W =
[[129 122 136 136 128 137 125]
 [128 124 122 126 130 138 139]
 [140 125 132 135 128 133 128]
 [127 125 128 133 129 126 127]
 [122 135 123 132 125 126 125]
 [122 115 127 121 129 128 124]
 [128 130 132 135 128 117 140]
 [127 127 127 128 124 111 136]
 [138 128 126 127 126 140 124]
 [125 133 125 125 129 143 125]
 [104 122 123 131 123 143 128]
 [129 130 129 127 126 125 125]
 [134 128 128 121 133 121 117]
 [123 125 125 130 131 125 128]
 [136 132 132 132 132 130 130]
 [129 126 129 140 130 130 131]]
Counting starts at 0.
Read off the entry in row 0 and column 1.
A: 122
Read off the top-left entry.
A: 129
Read off the entry in row 0 and column 2.
A: 136
Read off the entry in row 2 and column 0.
A: 140
Read off the minimum.
A: 104
Read off the bottom entry of the column that holds the smallest entry.
A: 129
Read off the top-right entry.
A: 125
Read off the entry in the bottom-right corner.
A: 131
The entry directly below the smallest entry -> 129
Read off the entry at row 1, column 2.
A: 122
Read off the entry at row 1, column 0.
A: 128
Read off the entry directly below 115.
A: 130
The entry at row 2, column 2 is 132
The entry directly above the smallest entry -> 125

x =
[[135 107 128 128 123 127]
 [122 141 129 129 128 128]
 [136 129 130 128 123 127]
 [131 149 130 128 126 128]
 [137 129 130 128 124 127]
 [136 105 128 128 123 127]
 [130 148 130 128 126 128]
 [122 141 129 129 129 128]
 [131 146 131 128 125 128]
 [136 107 128 128 123 127]
 [130 147 131 128 126 128]
 [130 148 130 128 126 128]
 [122 121 128 130 128 128]
 [121 119 128 130 128 128]
 [122 142 129 129 129 128]]
Indices start at 0.
The entry in row 1 and column 0: 122
What is the entry in the bottom-left corner? 122
The entry in row 2 and column 0 is 136
What is the entry directly below the smallest entry? 148
The entry in row 0 and column 1 is 107
What is the entry in row 1 and column 2? 129
What is the bottom entry of the column that holds the smallest entry? 142
The top-left entry is 135
The entry just right of 137 -> 129
What is the entry in the top-right corner? 127
The bottom-right entry -> 128
What is the entry directly above the largest entry? 129
What is the entry at row 0, column 2? 128
The minimum is 105
The entry at row 1, column 1 is 141
The entry directly below 147 is 148

119	129	110	156	107	135	131	100	117	123	101	116	130
Find the entry just right of the largest entry.
Answer: 107
The first entry from the left is 119
The second entry -> 129
The entry just left of the largest entry -> 110

Read these off the array that follows. Indices start at 0.
1) Read off the entry at row 0, column 1.
2) Read off the entry just right of 105.
3) Read off the entry in row 0 and column 0.
4) Read off the bottom entry of the column that holds the largest entry.
5) Read off the entry in the bottom-left corner.
6) Read off the entry in row 2 and column 0.
7) Read off the bottom entry of the column that holds the smallest entry.
8) Read off the entry at row 2, column 2.
[[125 128 118 109 140 106 123 127 126]
 [144 125 110 130 131 125 129 120 114]
 [145 123 129 127 126 116 146 139 131]
 [118 137 129 142 130 118 132 109 137]
 [129 124 138 144 123 133 127 116 122]
 [110 105 118 124 101 120 124 138 131]
 [110 101 131 119 130 135 131 117 125]
 [127 128 115  99 137 106 128 131 127]
 [126 135 131 119 137 150 141 152 118]
 [134 129 111 144 122 121 146 122 142]
 [131 119 116 138 137 121 130 139 143]
 [125 124 122 116 104 127 112 139 123]]
1) 128
2) 118
3) 125
4) 139
5) 125
6) 145
7) 116
8) 129

Questions about the table below.
1) Give the 3rd entry on the diagonal from the top-right corner.
2) Give the 2nd-last entry, reading row by row.
3) Give the third entry on the main diagonal.
4) Give the entry in the bottom-left corner.
5) Give the smallest entry in the last column.
6) Give the fifth entry in reading order.
7) Give the top entry of the column that holds the largest entry.
8) Give the maximum.
[[144 120 136 142 143 132 108 122 106 119 135 118 136 117 127]
 [142 127 132 145 132 126 106 121 107 124 118 126 148 125 126]
 [131 129 127 131 140 135 132 130 123 126 133 128 126 118 129]
 [131 128 127 131 142 136 136 131 121 124 138 127 124 117 130]
 [135 128 132 141 123 121 110 122 119 136 107 129 146 124 132]
 [125 127 133 137 124 113 124 134 127 143 119 116 131 126 131]]
1) 126
2) 126
3) 127
4) 125
5) 126
6) 143
7) 136
8) 148

m =
[[121 127 122 122 117 138 130 125 133 127 131 126]
 [119 129 124 125 108 138 133 123 139 135 123 122]
 [120 133 124 127 116 141 130 129 134 135 123 126]
 [117 131 129 126 107 136 127 124 137 131 124 123]
 [119 133 125 125 116 141 128 127 133 130 128 129]
 [120 134 130 131 107 134 127 129 137 133 123 125]
 [128 126 123 126 129 131 134 125 132 129 124 127]
 [119 132 125 129 113 137 134 122 137 136 122 124]
 [123 125 123 122 123 134 133 123 131 130 127 123]]
The entry in the bottom-right corner: 123
Find the smallest entry in the first column.
117
The bottom-left entry is 123
Find the entry in the top-right corner.
126
The second entry on the main diagonal -> 129
Find the 3rd entry on the diagonal from the top-right corner.
135
The first entry in reading order: 121
Find the smallest entry in the first row.
117
Find the smallest entry in the last column.
122
The largest entry in the last column: 129
Find the largest entry in the first row.
138
The second entry in reading order -> 127
The third entry on the main diagonal: 124
Find the 2nd entry from the end, reading row by row.
127
The largest entry in the last row -> 134
The second entry on the diagonal from the top-right corner is 123
Find the entry directly below 113.
123
The largest entry in the first column is 128
Find the 4th entry in reading order.
122

Questions about the matrix below. Indices start at 0.
1) Give the top-left entry.
2) Give the entry at row 0, column 2.
3) Give the entry in the bottom-right corner.
4) Give the entry in row 1 and column 0.
5) Give the entry just right of the smallest entry.
6) Give the entry in row 0 and column 1.
7) Give the top-right entry.
8) Give the bottom-left entry.
[[132 124 120 132 128]
 [128 140 130 136 126]
 [123 132 127 126 126]
 [145 126 136 115 128]
 [106 119 122 125 128]
 [117 139 126 128 124]
 [139 131 130 135 123]
 [140 131 130 138 127]
 [137 145 140 131 121]
 [120 130 128 135 128]]
1) 132
2) 120
3) 128
4) 128
5) 119
6) 124
7) 128
8) 120

Questions about the row below.
1) Read off the 4th entry from the end.
2) Read off the 1st entry from the left.
3) Read off the 2nd entry from the right.
4) Read off the smallest entry.
[150 124 102 128 137 113 135 106 115 114 157 122 120 157]
1) 157
2) 150
3) 120
4) 102

Questions about the grid below. Indices start at 0.
1) Find the entry just left of 102.
2) Find the entry directly above the largest entry.
3) Find the entry in row 2 and column 0.
4) Find the minimum.
5) Find the entry at row 0, column 1.
6) Find the entry in row 2 and column 2.
7) Find the entry in row 0 and column 2.
8) Find the entry at row 1, column 0.
[[134 120 129 133 127]
 [126 126 132 124 123]
 [125 127 123 121 128]
 [119 114 138 129 121]
 [123 127 125 126 124]
 [104 133 136 120 117]
 [126 130 113 115 128]
 [127 128 123 131 123]
 [131 120 127 124 133]
 [103 135 156 143 102]
 [122 116 126 121 123]
 [128 112 116 118 140]
 [130 119 121 122 142]
 [123 125 122 124 128]
 [121 131 125 126 121]]
1) 143
2) 127
3) 125
4) 102
5) 120
6) 123
7) 129
8) 126
